Each row has a name. Each question is about the rows just above it.

Columns, left to right: T B Y P N G J
[ 92 111  92  92 155 155  92] : tav
[137 176  95  88 123 110 164] : sebil
[ 99  78 170  93  93 123  93] : pokab
How many times does tav hold [92]?  4
Times [93] occurs in pokab:  3

Columns, left to right: K A W X L
[129 102 114 159 101] = Losir
[134 130 110 161  99] = zamev
[ 99  99 125  83 140] = pavu
[163  82 136 162 140] = Patuz
[137 179 138 112 148] = feku
[139 161 158 139 158] = depab
[103 163 137  98 132] = rakod
[103 158 155 107 154] = Mipop
[ 97 133 113 115 106] = viful
[103 158 155 107  97] = mepu
[162 149 143 110 144] = nikiz
[147 143 157  95 162] = pur
Whose row is [163  82 136 162 140]?  Patuz
Shared by rakod and Patuz:  [163]
[ 98 107 115] is in which column, read top down?  X
Times [83] occurs in pavu:  1
Times [158] occurs in depab:  2
How many times does viful hold [97]?  1

Columns, left to right: F Z D E H
[169 104 148 159 147]  luzap
[142 100 105 156 101]  Tusi
[157 100  95 160 159]  dosul
[100 134 111  85 100]  dise
[147 156 147 105  85]  Vebem
[171 106  98 169  97]  letig
[ 99 111  79  79 111]  buga
[147 156 160 105 154]  Zaru
Which column holds this, read top down? [100 100 134 156 106 111 156]  Z
Shared by luzap and dosul:  [159]
Times [79] occurs in buga:  2
Shared by dise and buga:  [111]
Which column holds [100 147 171] top down?  F
Which column holds [ 95 111 147  98] top down?  D
The one value in Tusi and dosul:  [100]

Columns, left to right: Nor vokev dofu Guguz zosav zusad Nogu lup
[129 121 139 137 115 104 123 124] = guke
[120 133 147 134 119 122 106 137] = mur
[149 116 124 123 121 142 126 146] = zazaz
[127 110 133 154 129 134 140 107] = Nanol
[114 124 134 127 124 127 134 117] = duroz
[175 117 138 138 141 129  96 155] = rodaz
[157 110 139 147 138 104 111 136] = peg
[120 152 127 120 119 129 111 129] = zet
[123 106 126 140] is in which column, read top down?  Nogu
The one value in duroz and mur:  [134]
Which column holds [124 117 110 152] top down?  vokev
Which column holds this, read top down? [133 116 110 124]  vokev
Which column holds [110 124] top down?  vokev
Which value is in both rodaz and guke?  [129]

Columns, left to right: siv ves Birap kuril guz Disu vog rud vud
[135 149 137 137 141 137 138 138 138] : meb
[125 137 126 127 154 127 151 126 151] : Luno
[176 147 185 186 128 186 139 106 139] : tere
[158 105 105 136 182 105 105 105 158] : vaden
[133 134 137 138 140 127 136 136 136] : revek
[113 123 111 112 168 112 165 111 165] : setot
[136 127 138 138 158 138 161 136 161] : Vezo
The one value in Luno and meb:  [137]
The one value in Vezo and meb:  [138]
Which column holds this, read top down? [176 158 133 113]  siv
The one value in revek and vaden:  [136]
How many times does vaden hold [105]?  5
[135 149 137 137 141 137 138 138 138] is in which row?  meb
How many times does meb hold [135]?  1

Columns, left to right: Q S U R
[120 119 120 120] = zegi
[159 162 159 159] = sogus
[139 118 124 139] = fipo
[118 158  67  67] = kuzu
[ 67  67  68 189] = fozo
[ 67  67 189  67] = segev
Count of [120] in zegi:  3
Times [159] occurs in sogus:  3
Which value is in both kuzu and segev?  [67]
How many times does zegi hold [119]?  1
Times [121] occurs in zegi:  0
[ 67 189  67] is in which column, read top down?  R

Columns, left to right: puf ziz demil Rigi Dud Dagap
[167 132  93 148 153  94] : rada
[ 92  99 160 161 144  99] : zuli
[167 136  93 102 153 157] : pemep
[110 127 143 108 144 132] : Nel
[110 127 143 108  92 132] : zapap
How many times does zuli hold [161]?  1
[144 153 144] is in which column, read top down?  Dud

Columns, left to right: fako Luz mab bar moge ris
[ 87 151  98  87 148 152] -> Leb
[140 151  98 128  87 127] -> Nelaz
[ 88 133 128 115  89 157] -> domi
[ 91 133 103 106  98 160] -> Vuka
[140  86  98  87  80 152] -> kono
Which column holds this, read top down? [103  98]  mab
The one value in Nelaz and domi:  [128]
Shared by kono and Vuka:  [98]
Shared by Nelaz and Vuka:  [98]
Which column holds [87 89 98 80] top down?  moge

Columns, left to right: nuse tevov fese Povub mel tugu gazom
[156  84 184  95  67 146 116] : berup
[156  84 184  95 104 146 116] : Baniz
[100 172  71 124 187  92 120] : merot
[124 135 161 164 152 110 146] : malil
[156  84 184 131  68 163 136] : tiva
[152  68] is in which column, read top down?  mel
[100 124 156] is in which column, read top down?  nuse

